The rows below fall into families. The same turns and mirrors carry the whole set onto itself and the rows of a family onto each other. For each named row, which other rows are in its family? Write them in the order they are listed.
These 27 rows form 9 families of 3 rows each.
gir: [-23 -32 -13 -20 -10  -4  23  -7  -9 -21  -1   4  27 -15  21  15]
molu: [-29 -22  14   0  -5  11  29   0   2   3  -2 -14  -8  14 -23  -1]
niso: [ -9  -3 -12  27 -22  -2  63 -16   4 -14  18  10  -4  27  32  -6]
Muker: [ -6 -32   1 -25 -11 -10  19  11  -7 -22   3   1  28  -5  22  14]
feb: [-16 -38  32 -12 -11  -4  26   6   8  -9   3   4 -28  25   0  -6]
kirus: [  0 -22  -8 -14  -2  -6  29 -16   6 -21  -3   1  33   0  34  27]
nufig: [ -8 -11 -25  -6  -2 -12  23  -8   2 -20   2  -1  21 -19  36  -1]
puvil: [-13 -28 -14  -4 -10   5  26 -20   4 -17   6  -4  36  -9  11  23]
galod: [-20 -49  -3  -6  20  -3  40  -6   3 -26  -4   2  18 -10  24  11]
poduz: [ -3 -15  -8   0 -10   1  32 -16   9 -24  -2   5  37 -13  12  16]
leruv: [-17  -5  -1  23   0 -14  46 -17   7  -6   2  12 -21  26  33 -25]
gek: [ -2  -1  -2  11 -15  -6  63  -3   7  -9  11   6 -19  32  43  -7]
bom: [-24 -38  15 -16   6   8  27   5   6   8  -4 -18 -17  21  -1   6]
bes: [-34 -25  15 -14  -8  -1  13 -10   5  -3 -11  -9 -23  -1   2   0]
bisa: [-12 -26 -10  -3  -7   0  35 -16  -5 -10   0   7  45   5  16  21]
Kenis: [-22 -20  10 -24  -8   1  19  14  32   0  11  -2 -23  23   9   5]
rifez: [-20 -40   9  -8  -9  17  36   3   7   8  11 -10 -14  17 -14  -1]
Tonon: [-27 -37  13  -1  -4   4  25  -8  17  -6   1   1 -33  22  -9  -9]
zif: [ -8   4 -20  23 -16 -16  46  -3   5 -14  10   9   0  31  38 -12]
kefug: [ -6   3  -2  25 -23   0  65  -7   2 -15  12  10  -8  20  21 -17]
zipe: [-15 -34  -4 -24  17  -5  33   0  10 -15  14  16  28  -1  33   7]
padob: [-32 -29  12   4 -11  13  32  -6   6   7   8 -14 -19  23 -14   1]
tirud: [-27   1   8  -4 -12 -18  48  -4   6  -6   8  24   0  37  45   1]
bub: [  6  -6   1  16 -12 -23  45   5   4 -20  12  16   3  36  39 -11]
pavi: [-18 -24   0   4  -6  -2  26  15  31 -10   1 -22 -30  21   7   3]
Sud: [-30  -2   0  12 -21 -25  52  -3  -1 -21  -7   3   0  28  45   9]
Foput: [ -4  -1  -6  20 -33   0  56 -13  13  -8  11  15  -7  35  26  -1]

The rest of the family of kirus: gek, bom
The rest of the family of Kenis: zipe, tirud
The rest of the family of bisa: rifez, Foput
The rest of the family of Muker: feb, bub
The rest of the family of Sud: galod, pavi
The rest of the family of padob: niso, puvil
The rest of the family of kefug: molu, poduz

The rows below fall into families. The same turns and mirrors carry the whole set onto itself and the rows of a family onto each other. For each named row, which other rows are in its family? Write them in the order they are listed.
These 32 rows form 4 families of 8 rows each.
livag: [  2 -15 -12   0   3 -29  -9   5]
sofu: [-17  15   6 -25 -14 -31   0 -17]
Nibe: [ -2  14  -4  13   6 -18  23 -19]
Sep: [-19   4 -16 -16  10  11  -2  -2]
bim: [-17  27  14   1 -24  12   8 -11]
dil: [-15  -5  11 -14 -25   0 -27   6]
Tifo: [-23   6 -15 -12  11   8   0   1]
rop: [ 5 -9  0 25 -8 11 -3  1]
nenu: [ -2 -18 -13   0   0 -32  -7   1]
pafus: [  2  18  -1  15   8 -18  18 -18]
rozi: [  2 -17 -10  -4  -1 -32 -11   3]
nelur: [ 5 -7  2 22 -8 16 -5  2]
pabi: [-18   5 -16 -19   8   8   4   0]
dedu: [  2  21  -6  12   3 -18  20 -17]
rar: [-19 -10   7 -16 -27   0 -21   5]
guser: [  1  17  -4  10  10 -19  21 -17]
zufi: [  2   4  21  18 -29 -26  -8 -12]
Mit: [-20  15   8 -27 -11 -30   4 -10]
dimur: [  1   6  23  14 -29 -27  -2 -10]
pek: [-18  -8  10 -12 -29   2 -24   4]
keren: [-18 -12  10 -15 -23   0 -24   4]
vorok: [  3  -6  -2  25 -10  12  -8  -2]
Didi: [-18  25  18  -1 -23  11   6 -17]
fabin: [-21  16   3 -23 -11 -33   1 -14]
Ganas: [  0 -18  -8  -2   5 -30 -13  -2]
Gon: [ 2 -5  1 24 -5 14 -4  6]
Zulag: [-18   9 -18 -17   9  10   1  -4]
rulak: [-19  24  16   2 -19  15   8 -14]
kofin: [  1   0  23  14 -28 -27  -5  -8]
Gake: [-15  27  18  -3 -20  14   3 -13]
nete: [-22  17   6 -26 -11 -29  -1 -12]
gugem: [  6   3  21  11 -31 -26  -4 -13]

The rest of the family of Gake: sofu, nenu, pabi, dedu, zufi, keren, Gon
The rest of the family of nete: Sep, rop, rozi, guser, dimur, pek, rulak

